One turn moves each row of this set onto another row. After a few examples, where does it send each row asked below?
tanu: [ -4.4   9.0  13.3  -6.5 -37.1 -16.8 -39.4 -17.8 -28.5  19.9   4.4  21.7]
mefo: [-19.1 -15.1   6.8  -1.6 -23.9  18.8 -48.9 -26.4   7.2   9.5 -28.6   2.7]
Sos: [  6.1  -5.0   7.7  -8.6 -13.6 -17.7 -16.3   1.1  31.8  15.1 -20.6  18.3]
pud: [-20.5  10.4   4.7 -22.6  -9.1 -10.5 -29.6 -31.3   7.4  -3.9   3.3 -30.5]
San: [ -6.7 -24.4  13.6   7.3 -19.7   5.9 -41.6 -27.4  -8.4  -5.5 -11.7 -32.1]
tadom: [-17.0 -11.7   6.4 -24.2 -27.6  14.2 -27.7  16.3 -13.2   2.5  24.9   1.9]
Karu: [-22.7 -26.8  -6.2 -13.7 -20.2 -14.0 -11.3 -38.8  -3.7  21.3 -18.8 -22.6]
Gizep: [ -2.3 -21.0  -6.0  15.2 -31.8  -4.7 -23.5  -9.6 -32.8  29.2   5.9  19.0]
dob: [ 27.4 -24.8   3.4  -8.1 -22.0 -10.8 -30.7 -25.9  -5.1  20.8  16.8  21.0]
buz: [ -1.2  -2.2 -10.9 -22.1  -6.8   2.1  -4.8 -14.2  20.0  24.8  15.1  22.4]
Lufo: [ 10.7  -3.3 -26.3  -6.8 -13.0  14.7 -27.0   9.5 -30.2   2.7 -24.3   1.5]
mumem: [ -3.6   5.1 -46.8 -11.4 -16.7  -8.5 -18.6   3.9 -17.7   8.7  -6.7  -3.3]
zituz: [ 28.8 -11.6  13.4  19.0 -14.5 -19.7 -26.5   8.3  -2.0  11.7  -3.4  -1.0]
Zeso: [-17.4 -23.7 -20.7 -30.7 -19.5  -5.6 -20.7  15.5 -23.2  12.5  10.5  10.7]
bazu: [ 10.7   6.4  11.5 -18.2   6.0 -20.5 -39.2  -4.0  11.1  24.3   7.9  13.7]
Giv: [-15.0 -29.6  -9.9   5.2 -30.6 -19.8  -9.6 -27.1 -33.4  -5.1  -7.9  -1.0]
Pif: [ -2.3 -19.6 -12.2   0.7 -27.2  -8.3  -8.8 -42.2  -0.1   0.4  16.8 -22.3]
fuso: [-24.1 -19.3 -22.0 -32.2 -26.9  -4.4 -16.3   9.1 -25.0   3.5   9.8  -2.0]
Zupi: [ -9.6   9.7  -3.9 -16.5  -6.2 -22.8 -28.5 -18.2  -5.4  41.3 -28.7  -0.3]
lib: [ -0.2 -10.3   6.7 -11.8  -5.2 -20.8 -49.4 -19.2  -7.1  -3.1  26.4 -20.1]
buzi: [  1.4   6.8   2.2  -7.1 -36.7   5.1  -9.3 -34.8   5.0  -8.3  18.3 -15.7]
pama: [  6.8   3.8   7.4 -13.7 -15.7  20.2   4.1  -4.8 -27.3  -7.4 -21.9  -3.4]
Puse: [  4.1  18.3  16.3  10.2 -18.8 -29.8 -32.6  -5.6 -22.5  11.6  -6.5  12.9]
voz: [-15.3  12.2  -3.7 -21.1 -13.1 -23.4 -25.4 -26.2  -8.4  28.9 -32.0 -11.8]
vomip: [ -1.0 -15.8   0.8  -2.3  11.5  27.8  -5.1  -2.1 -17.4  12.9 -19.1   7.4]
fibo: [ -4.8 -12.1 -33.5 -29.6 -13.6   2.1 -44.7 -10.7 -26.8   5.9 -15.8   8.9]
tesa: [  0.3  19.8   2.5  17.6 -12.4   4.6 -35.0  13.6   5.5  -2.4  -9.6   7.4]
mak: [ 19.6 -27.8  23.2   1.2 -30.3   6.4 -12.7  -6.8   7.8  20.9 -13.1 -12.9]
zab: [  7.0   6.7  -3.1  11.9 -26.1 -21.2  -8.1   2.5  17.0   0.7 -25.4   7.9]
rov: [ 10.8 -36.2  20.3  -0.6 -25.2   3.6  -9.2 -14.9   9.0  10.2 -18.4 -20.6]
zage: [-11.3  -2.5  -2.4 -42.7 -24.3   5.1 -10.0 -36.9   7.7  -3.9   3.8   5.7]
Mero: [ 15.4  -6.1   6.5 -13.9 -33.6 -20.8 -17.8  -9.3  -8.5  44.6  -9.7  12.4]
Rugo: [  7.5  -4.1   4.2  -4.4  -4.6 -26.5 -43.1  -8.1  -3.7   4.4  30.7 -14.8]
Lumo: [  0.2  -1.5   6.7 -23.3   5.9  19.7   0.5  12.2 -11.1  -4.2   4.5   4.1]
lub: [-16.0  -4.9   5.7   0.5  -2.6   5.4 -44.8 -11.2   1.2 -26.3 -25.5   0.0]
daku: [-34.1 -16.3 -11.4  10.9  -1.2 -29.4 -14.7 -28.2  -8.8   6.5  -1.3  -2.1]
Kolu: [ 13.6 -27.7   4.8  -6.7   4.3  -3.4 -26.0 -24.6  13.6  10.8  12.1  25.8]
nenu: [ -8.8  -6.4   8.7 -28.2   3.7  28.5  -7.4   2.1 -14.7  -7.3   1.9  -2.1]
Mudal: [-22.2  -1.1   9.9 -16.1 -33.8  13.3 -30.2 -26.2  22.2   7.2 -19.6 -13.6]
Vukaz: [-33.2  -8.0   4.9  13.5   2.2 -12.6 -39.1 -31.7 -16.1   4.9 -11.5 -11.1]
zot: [-19.9 -28.7  -2.0 -23.0  -6.4  -9.1 -11.1  15.0  -4.5 -15.1  14.3   2.2]
loko: [  0.5 -11.2 -30.9  -6.1  -5.7  13.8 -23.0   2.2 -27.5  -4.0 -27.4  -6.6]

Vukaz moves to dob
zage moves to tesa
rov moves to Zupi
And these:
fuso moves to Lumo
buzi moves to zab
fibo moves to tadom
Mero moves to pud

One turn moves each row of this set onto another row. After a few examples, where does it send each row asked below?
Mip: [ -5.6  27.0  -0.7  32.9  23.4  10.1  16.2 -22.5 -12.7 -13.7 -10.2  35.3
  -8.6 -17.3  -8.3  -8.6   2.1 -12.4  -0.5  -4.6   5.4   9.7  -1.0  -9.6]
Situ: [  3.9  27.9 -20.8  15.3  -4.1   7.0  25.7   7.8   9.0  10.0 -15.7  -2.3
  -7.9   8.3 -13.5 -22.5 -10.0   2.4   6.5  -4.4  -2.3   1.4   5.7  -7.5]
Lekig: [ -2.6 -21.3  -7.2   7.8   3.8  47.0 -32.9 -15.3 -16.4 -26.5 -18.6  13.5
  17.1  32.8  -1.8   4.7 -23.9  26.9   2.4 -10.8 -22.7   1.6  -7.4 -27.6]
Gusu: [ -9.5 -18.6 -14.0  14.2 -25.4  47.9  -9.2  -8.3 -15.4 -40.2 -18.8  -5.4
   0.8  34.7   3.5  -8.2 -25.5 -20.1  39.3   4.7  22.4   7.9  -6.8 -24.4]
fen: [ 10.9  -8.7 -14.5   2.4   0.9  18.5  22.2  -7.6 -11.1 -17.6 -13.5  16.4
 -16.8   4.9 -30.1 -26.9 -35.6 -15.4  -8.2   0.4   0.6  14.5 -42.8  -5.1]
tum: [ -5.6   1.8  37.3  11.3  13.4  -1.0  -4.0 -20.7   3.4   4.6  -1.0  -6.6
  16.7  15.0  -3.9 -12.6 -18.4 -17.3  18.6   5.5  -9.6  -4.2   6.4 -46.3]
zoru: [ -6.9 -17.4  61.2   5.0   0.6   1.0  -6.4 -24.4 -10.0 -13.1  -5.1  21.2
   3.7  13.7   3.8 -10.0 -26.3  23.6  16.4  -5.3   3.6   8.8  -9.4  -7.9]
nove: [-36.1  -1.1 -21.6  -4.3   8.3  35.1 -20.3 -37.0   8.4 -49.0 -23.3  30.4
 -12.4  10.4   4.1 -25.4  -7.3  12.3   8.6  -7.7   9.0  -1.5  -6.1 -10.4]
lipog: [ -5.1  13.4 -22.2   7.3   2.6  32.9   5.0 -28.3 -22.7 -15.5 -15.5   4.0
   1.0 -27.2   5.7 -31.1  15.2 -10.7  14.7  13.7   7.7 -11.7   3.3   5.7]
Gik: [ -4.4  11.4  -5.6  25.5  23.6  -3.2   7.4 -27.9  -4.7 -17.0  -1.0  29.7
   9.6  33.9  14.2 -11.9 -19.9 -19.3  -5.8 -19.2  16.2   5.0  12.8 -28.9]
keki: [  6.6 -23.1 -36.7   4.1   0.5  25.5   7.0 -15.9  14.2  -2.0  -9.3  -7.8
   9.7  32.7  -6.0 -24.0  17.4  -8.5  19.8   5.7  16.0   3.4 -28.2 -13.5]
Gulat: [  2.5  13.8 -28.8  18.2   1.5  40.5  -5.1 -30.2  -5.6  -6.2  -8.7 -15.3
   9.4   9.1  -3.6 -22.8 -18.5 -15.1  18.1  -4.8 -10.5  13.5   0.1  37.0]
podas: [-21.5  -0.1  -9.9  15.3 -26.2  15.7  16.9 -28.8  -3.2  11.6  -4.8  35.3
  22.6 -19.6   2.1 -30.4 -12.0   2.6  37.2  13.1  -8.1  11.8 -19.7 -22.9]
fif: [  0.4 -14.8 -12.6  32.3  -3.6  20.0   1.5 -52.2 -25.0  -6.2  12.3   6.9
  33.1   6.7   0.0  -0.9  -0.6 -19.0  35.2   0.7   3.6 -15.6   8.5 -26.2]
pigi: [ -5.7 -35.8   1.2  10.5  -8.9  30.3  -7.5 -28.8  -7.7 -17.7  -1.3 -27.0
   8.6  13.6  -4.7 -19.4 -20.0  14.5  27.0  -5.3   5.6 -21.6   2.0  30.5]
sero: [ 10.6  -7.3  -6.1  -0.9 -11.2  36.8  -1.6   3.4 -10.0 -31.2 -22.6  13.6
 -10.4  25.1 -15.6  -3.3 -38.0 -14.0   4.0  -4.2   8.5  43.6 -22.0  -5.7]
safub: [ -4.0  -7.7  16.7   1.6 -38.9  26.2   2.1  -3.4 -10.9 -20.7  -1.2 -12.2
   1.4   8.5 -30.2 -11.5 -37.7 -19.3  24.1  -1.5 -24.9  10.1  -4.5   0.3]
Pufu: [ 26.7  -1.1  -8.2  -2.7 -25.0  25.7  26.3 -13.4   6.9 -24.7 -20.4  24.8
   3.6  17.0 -14.8 -22.0 -17.6  13.0  -6.3 -14.4  -1.4   8.5 -32.3   8.3]
silu: [ -3.0 -29.6  42.8   7.7   4.0  25.1   1.4 -24.8 -14.5   3.0 -18.5  11.8
  -4.1   7.7  -1.3 -22.6 -61.5  -9.0  17.7  -2.0   4.3   8.2 -10.5  -0.9]
Kuv: [ -2.0  -6.5  10.0  14.7 -21.6  24.7  -8.4 -45.8  -4.5 -18.0   5.4  -1.7
  24.1  51.3 -10.2   3.4 -28.1  -9.8  49.2 -11.2   0.7   8.1 -10.5 -15.2]
busep: [ -5.1 -29.5  22.2  11.8  -8.3  -1.1   3.7 -31.0 -11.4 -23.7   0.1  -7.8
  17.2  16.2   7.0 -33.5   6.4  37.2  16.6   6.3  12.9  -3.4  -4.7 -32.2]
Nufi: [-27.6 -16.9  -2.5   4.2  -1.3  38.5 -10.8 -29.9  -7.0 -21.7   5.9  49.6
  16.4   3.9  22.3 -38.3   1.0  17.3  15.7  13.5  -1.6  26.2  -2.0 -21.1]
kis: [ -7.2  -5.7  -6.2   7.1   6.3  14.5  -0.4 -21.5 -12.9 -21.7  -1.0  -8.5
  22.7   4.5  -0.4 -15.4 -67.3  34.3  17.7   5.1  10.3  -7.9   3.0 -24.1]
Susot: [-33.7  -0.5 -21.8   3.3  18.3  49.0 -14.1 -10.7 -15.0 -29.1   7.5  23.9
  -8.7  18.7 -22.4  -4.9  11.7  -1.5   6.5  -6.3 -11.5   3.9   6.0  -1.8]
Nabe: [ -4.1 -11.9  -5.3  12.1   0.2  60.6  -1.4 -30.2  -7.1 -53.7  -5.9  28.7
  15.5   4.9  -1.3 -13.0 -33.5  38.7  16.3   5.8   8.0   4.0   0.5 -25.2]
gasef: [-13.7   3.9   8.1  27.6  12.8 -10.1  29.6 -32.7 -16.9   5.6   0.5  38.8
 -11.3   9.2 -11.7 -17.7 -24.6 -11.4  12.2 -11.5  18.0   1.4  -0.1 -26.5]
Zivo: [-15.4 -13.8  13.8   7.9   2.3  46.3  -1.1 -31.7  -2.0   7.5 -12.5  35.8
  12.2   9.2  -6.9  -9.8  20.0  36.7  19.4  -7.7 -12.5   7.8  10.4 -17.2]
Loler: [  4.5   3.6   6.7  26.3  22.1   5.3  13.4 -36.1  15.1  -3.8  15.1  -6.6
  23.1  22.1  -9.3 -30.0  16.4  17.3  15.1   5.5  -5.2  -0.7 -24.4 -11.0]
vilet: [-45.9 -11.6 -13.8  -3.4  10.8  25.3  -2.5 -19.9  21.5 -29.6 -13.0  -8.2
 -12.0   6.0 -25.2 -30.6 -22.6 -21.0  22.6   4.9  13.3  13.3 -17.4 -14.9]
veb: [-11.1 -22.4  53.1  10.5   3.8  43.6   2.7 -29.4  -2.2 -24.0   5.4  17.0
  10.3   3.4  -1.4 -22.4 -27.7 -25.5  16.5  -1.1  -4.5   7.5  -0.2  14.2]

kis moves to podas
Nufi moves to nove
fif moves to keki
And these:
Situ moves to safub
Zivo moves to Susot
veb moves to Gik
gasef moves to fen
Mip moves to sero
Gusu moves to busep
Loler moves to Gulat

